The rows below fall into families. The same turns and mirrors carry the whole set onto itself and the rows of a family onto each other. For each named row, which other rows are in its family? Write them in the order they are listed.
These 35 rows form 7 families of 5 rows each.
rinos: [ -2  -3 -32  16  -7 -15 -15  31  -9   9 -17  33  43   2]
Kiso: [-29  13  63 -14  -7   1   6 -46  -9  31 -42 -10   0  39]
gir: [ -3 -12  12   4  42 -57 -10   6   1   8  13 -24   7 -39]
kemur: [-14  15   1  16   8 -43  -2  14  -1  -5 -20 -29  19 -57]
Visi: [-10  11  49 -20 -15  11  40 -40 -19  11 -34  12 -24  24]
vegu: [ 10  -7 -38   1  12 -29  -6  49  14   2 -13   1  17   2]
Zam: [-14 -17  12  14  24 -39  -8  14  20  -7   5 -50   3 -32]
Fanab: [-19   8   4  -8 -24   6   1 -10 -10  30 -53  47  16  44]
mami: [ 15   5  -6 -24  -4   9  -2  -2  23  28 -24  51   3  41]
bipon: [ -4   6  54  19   5 -27  -1 -49  -5 -13 -25 -38   4 -32]
metif: [ -8   0  -1  15  18 -43  13  13  22   0  26 -41   6 -23]
gokol: [-28  -4  66 -26   8  20 -13 -48  -8  20 -22  14   7  25]
Lirit: [-29 -14  60  14   2 -14 -27 -29 -10  -9  -1 -43 -11  -8]
guvin: [-24  -3  58  -9  21 -33  29 -43  -7   9   0 -34 -13 -17]
ziro: [ -9  -9  58  -9  17   6  14 -40 -16   2   0 -56  13   8]
Zok: [ 14   0 -17 -25  -4  10  15  12   5  14 -37  43  16  47]
zap: [  0   7  51 -19 -15  22  10 -43  19  16 -22   7 -25  37]
movon: [  0  15 -36  19  15 -25  15  38 -14  16 -29  14  34  14]
saz: [ -9  -3  46 -29  -2  21  25 -48   7  11 -35  16  -2  42]
Dimep: [ -6  19 -32 -24  -1 -36  -7  36 -11  12 -29  19  29 -13]
bife: [-11  -3  -1  41   7 -44 -11  26 -12  -9  -5 -42   8 -13]
rapa: [  7  17   2 -48 -13 -14  -8 -14 -23  15 -40  42  20  38]
raveg: [-14   3  56   3   0 -12  19 -32  21  -2   9 -51 -20  -3]
bur: [-25 -16  63  -6  15  -9  11 -47  18  -1  -9 -42 -10  -6]
rabot: [ 23   9  -1 -14 -16  13   6  10 -15  12 -44  50  -9  28]
lan: [-14 -28   5  22  23 -22   0 -10  -4 -10  17 -41  29 -34]
limug: [  8   7  56 -22  -8  -7  -5 -66 -17  -1 -38   6   4  25]
suga: [-12  15   6 -23  16  12  14  -8 -12  37 -37  49  35  38]
kora: [ -9  -3 -22 -14  -6   2 -11  14   0  39 -60  31   2  38]
zota: [ -4   7  40 -32   0  20   9 -28 -15  32 -47 -13  -5  53]
Kom: [-20   5  65   7  19 -24  -7 -26 -10  11  -1 -58  16  -6]
begap: [ 26  -6 -24   0  18 -26 -26  38  -3   9 -14  29   9 -12]
Luk: [ -4  -4   5  25  19 -33 -20  22  -9  -3  15 -33  42 -27]
tupar: [  9   1 -38  -2  15 -31  -1  32  26  18   4  22  21   4]
loke: [-15 -26 -43  18   7 -25 -16  24   6  11 -19  14  24 -15]

The rest of the family of Kiso: rinos, Fanab, Kom, Luk
The rest of the family of vegu: Zam, Zok, saz, bur
The rest of the family of loke: ziro, lan, kora, zota
The rest of the family of rapa: kemur, bipon, Dimep, limug

The rows below fall into families. The same turns and mirrors carry the whole set onto itself and the rows of a family onto each other. For each named row, which other rows are in its family? Write them in the order they are listed.
These 32 rows form 4 families of 8 rows each.
Regab: [  6  -7 -16 -20 -39   7  -3 -54  28   8 -23  -2  18  16  18   6  22 -15
  20  36 -14   3  57 -19]
ril: [-17  12 -12 -10   3  18   3  10  15 -19 -47  17  -8  28 -23 -24  15  31
 -11 -62 -10 -22  11 -24]
dige: [-42 -19 -42   8 -32  20 -30  16   6   3  13 -30  58  10  51   3 -15 -28
   2  12   3 -23  21 -41]
zofe: [ -9 -11 -30 -25 -45  46 -23 -21  12   0  21 -49  35  18  28 -22  14 -43
 -18  42  -6  19   6 -19]
Dap: [-28  44 -26 -12  10  28   6  60 -17  12  -1  -8  42  -2  -2 -43  33  -8
 -21  50 -20 -10 -41  -6]
Gok: [-21  29 -40 -14  -2 -14   6  11  -3  26   4 -32  61 -31  17  -3   1  23
 -23  17 -10 -10  -5 -34]
famo: [-29  17 -34 -21 -42  42 -15 -23  28   8  -7 -27  39  36  39 -35  18 -44
   1  42 -20  10  25 -29]
labe: [-36  39 -29  -8   9  15  13  54 -19  18   8  -6  47 -13  13 -49  24  -5
   2  63 -18 -11 -36  -1]
loro: [-37   8 -32  24 -35 -19  10   5  -3  -3  12  11  25   2  41 -31   4  37
  44  -4  10 -18   0 -23]
nubez: [ -4 -40 -16   0   7  20   4  24 -22 -27  13 -11 -16 -12 -17 -51  -9  15
  21 -13  18 -12 -23  41]
kadi: [ 26 -19 -11 -26 -38  25 -14 -45  19  -3 -16 -20  12  17  -7  19  30 -22
 -20  17  -7  12  40 -18]
zede: [ 11 -30  21 -46  -1  54   1 -21  14  -1 -37   6 -22  26 -29 -21  39 -24
   3  34 -30   4  34   3]
voz: [  8  23 -30 -21  33 -20  17  -6  14  19 -55   0  25 -23 -24  -1  -3  20
  -4  -1 -18 -22  34  10]
Gomu: [-10 -37 -14   4  -8 -16  13  -7 -12  -9  10  -1  -2 -22   7 -23 -14  48
  37 -22  16 -19   8   2]
gitep: [-52  34 -37  20 -17  13   8  32   5 -16 -12  25  18  33  30 -73   9   6
  50   6  -2 -24 -10   2]
Fafaf: [-14  16 -25   7 -28  22 -15  27  -2 -28  -4  -7  14  25  -9 -13  29  19
 -38 -47   7 -10 -23 -34]
puge: [-61 -26  -7  -4   1  58 -15  59 -14   1   7   4  25  23  30 -52   5 -39
  33  51 -17 -28  -3 -10]
pideg: [-50 -27  -5 -11   2  72 -23  67 -15  -8   5  -5  20  32  11 -44  13 -46
   1  35 -15 -26 -16 -12]
punim: [ -1 -61  18 -12  22  41  -8  37 -15 -15 -27  25 -19  12 -31  -7  14 -26
  23  26  -7 -31  22  26]
Rivi: [-25  47 -40 -18   2  -7   4  15   8  24 -14 -24  59 -15  12  -4   9  18
 -34   5 -18 -13  -2 -44]
Fas: [  7 -43  19 -37  -5  33  11 -31   6   8 -19   8 -16   7  -6 -27  23 -14
  41  58 -22   3  40  14]
Benel: [-38  19 -20  -3  19  26  12  27  15 -20 -50  30 -11  35  -9 -71   4  11
  33 -26 -16 -28  10  13]
dafa: [  9 -48 -20   5 -13  -1 -19 -11   7  -6 -24   0  19  -1  -1  41  -8 -11
   9  -8  10 -30  56  -5]
kav: [-22 -34   0 -39 -11  64  -5  -1  -4   5  16 -25   4  14  15 -62  15 -39
  22  69 -23  11   0  11]
pama: [-13  -3 -30  10 -17  34 -13  45 -20 -37  22 -18   5  15  -9 -47  16  -3
 -18 -15  18  -6 -48  14]
lesug: [-31  -6   0 -45  -6  77  -8   5  14   4 -16 -10   3  40   6 -66  28 -46
   6  53 -38   6   9  -5]
lel: [ -3  23 -17 -16  42   7  25  37  -7   9 -39  20   8 -13 -29 -43  16  -4
  23  50 -20 -20   0  49]
zosu: [  0 -24 -20   2  -9   5 -17  -8  21  -5 -49  15  20  20  -1  36  -2 -16
   8 -17  -3 -33  65 -17]
Tudef: [-43  -4 -39   1 -28  35 -34  25  14  -2  -7 -25  55  28  36   5  -3 -36
 -21  -5  -4 -24  18 -50]
lete: [-15 -43  15  -8  22  35   0  32  -4  -6 -45  41 -14  22 -16 -17  14 -24
  46  31 -17 -37  39  19]
kigu: [ 18   4 -29 -20  31 -20  13  -5   3  16 -36 -13  22 -38 -28   5  -6  20
 -12   1  -9 -16  23  17]
Pilak: [  9  12 -16 -17  43  16  18  42 -13   4 -32   9   4 -16 -42 -37  19  -8
  -1  40 -16 -15 -12  50]

The rest of the family of pama: ril, loro, nubez, Gomu, gitep, Fafaf, Benel
The rest of the family of Fas: Regab, zofe, famo, kadi, zede, kav, lesug
The rest of the family of zosu: dige, puge, pideg, punim, dafa, Tudef, lete

The rows below fall into families. The same turns and mirrors carry the whole set onto itself and the rows of a family onto each other. For each named row, which other rows are in its family? Write them in the order they are listed.
These 36 rows form 9 families of 4 rows each.
zan: [-26  11 -38 -76 -13  16 -23   6   0]
Gevul: [-19  -8  12 -65 -18   1  -7  -4  -4]
tele: [ 15   4 -65   8 -21  33  21  45  22]
todo: [-27  -9  -5 -67  21  28   0  -5  -6]
ruz: [-21   7 -24  25 -31  27  -6  15  45]
gopo: [-33 -19 -38 -54  -8  24 -18 -26 -20]
Tuvus: [ 22   0 -54 -13  -7  48  30  48  27]
Fufi: [ -9 -15 -13 -58  -4  20   3 -21 -34]
bol: [ 16 -27 -46   0 -20   5  39  36  39]
ker: [ 32   6 -10 -56  16  15 -15  -3 -10]
buv: [-13   2 -43   4   7  56  23  41  36]
pob: [ 32 -36 -58 -24 -24  50  15  30  16]
Rafu: [-20  18   2 -69   1  19  -3   3  -8]
lize: [ -2 -21 -22  18  20  36  26   0  41]
kez: [-19 -26 -17   7   6  66  18  12  30]
vedil: [ 31 -40 -65  -4  -6  17   9  33  24]
lora: [ -7 -26 -41 -51 -23   9 -44 -16  15]
veze: [ 39   5 -26   0 -47  14  13  29  23]
takos: [-16  31 -15 -64 -16   8  10   3 -19]
kal: [-44  23 -36 -57 -17   9 -12   5  -9]
ruzu: [-40   1 -57 -40 -18 -23 -15  -3   4]
gako: [  9  -8 -45  30   9  38  27   6  29]
Fopef: [  5 -16  23 -41  -1  13 -12 -18   1]
rafad: [-27 -15 -46 -49 -39  -1 -23 -21   0]
ren: [-26  -7 -24 -72 -29   4 -19 -15  12]
mon: [-24   1 -37 -39  19  21 -48 -10  13]
Tes: [-13 -16 -44 -83   2  21 -12   0  -4]
Balan: [  3  -8 -13  33   1  18  13  -9  36]
rav: [ -3  15 -35  22  -3  43  32  29  29]
kiko: [ 23 -21 -61  21  -2  25  17  31  12]
dusut: [ -3   5 -29  22 -23  25  52  19  22]
migu: [-12  -5  18 -39 -18   1   9 -18 -18]
kuf: [ -7  -8 -65  15 -38  17  28  34  20]
fop: [ 33 -25 -59  11 -25   0  -5  19  21]
fel: [-14 -23 -36  15  -8  15  38  22  51]
Sagim: [ -5  16   0 -41  -3 -18  28 -12 -10]

The rest of the family of bol: gopo, Fufi, fel
The rest of the family of dusut: todo, Tes, kuf
The rest of the family of vedil: lize, rafad, migu
The rest of the family of tele: zan, Rafu, rav
The rest of the family of Gevul: gako, ren, kiko

The rows below fall into families. The same turns and mirrors carry the whole set onto itself and the rows of a family onto each other. For each named row, which other rows are in its family? Write them in the order they are listed.
These 28 rows form 7 families of 4 rows each.
Zupo: [-29 -20  -8 -51 -20  17  50  -9 -45  18   2 -18  -2  21]
Nanip: [-18 -35 -20 -38 -12  24  31   5 -39  26  -4  -3   0   3]
veled: [-35 -26 -29 -47 -20  21  22   7 -23   8 -16   7  -9   7]
resu: [-13  -4   7  18   4 -51  56 -24  22   2  -2   2 -17  36]
tota: [ -8  21  28 -67  26 -34 -30   3 -26   9   7  -5  30  -4]
kos: [-17 -32 -21 -61 -16  -5  57  -2 -33   7  -2  23   7  -4]
siso: [-20  -3   1   5  18 -41  66 -16  21 -16  -4  31 -22  -6]
Gekel: [-25 -26 -20 -46 -28  -1  28   0 -54  18 -11   7   7  11]
golek: [ -2  14 -13 -48  44 -20 -25   0 -32   9  34 -12  26 -10]
fak: [-16  44  53  -9  18 -31  17  52   2  -1  25   3  18  26]
savub: [ -6 -11   9  29  19 -21  40 -23  34  -6  -4   1 -17   2]
ruta: [-18  -6  -6  19  11 -11  33 -13  40 -25 -21  18 -12  13]
zabed: [-16  20 -18 -64  30 -40 -19 -14 -41  -2  26  -9  25   1]
fenev: [-12  40   9 -46  16 -24 -30 -18 -45   5  39   4  13  11]
zamu: [-28  55  65  -7   0 -11  28   6   5   3  25   1  38  18]
Liso: [-40  43  46   7  -1 -32  45  34   9  -3  17   0  45  10]
fedor: [-26 -32 -15 -38 -15 -15  31 -16 -51  40 -19  10  12  15]
munu: [-28  31  40   5   2 -51  41  26  10   7  32  -4  52  23]
sepa: [-11  -4  11  40  13 -36  31 -36   4 -16  -6  19  -8   3]
Mefeb: [-29  34  48   4   9 -13  33  39  20   8  30 -18  37  -6]
vufo: [-33  20  -7 -58  36 -48  -9 -12 -42  25  26  -9  33   6]
ref: [  5  16 -10 -33  34 -48 -19  -2 -49  -2  26  10  29 -16]
nin: [-39  51  36  -8   9 -10  18  45  25  -9  20  -6  33  11]
Lagi: [-17   8  11  20  18 -41  52 -28  28 -16 -14   8 -14  21]
Fazam: [-54 -48  -9 -39 -10  -3  27  -9 -30   6  -3  14 -13  -2]
Vanut: [-31  42  48 -25   7 -26  60  32   9   6  19 -26  31   2]
Zupuf: [-16  25 -12 -55  29 -19 -40   8 -18  -7  18   1  32  -6]
Vefuv: [-22 -30   6   7  20 -14  56 -19  23 -30   2  20  -3  32]

The rest of the family of ref: Zupo, sepa, Vanut
The rest of the family of Gekel: zabed, Liso, Lagi
The rest of the family of kos: siso, fenev, zamu
The rest of the family of Vefuv: tota, fak, Fazam
The rest of the family of Nanip: golek, savub, Mefeb

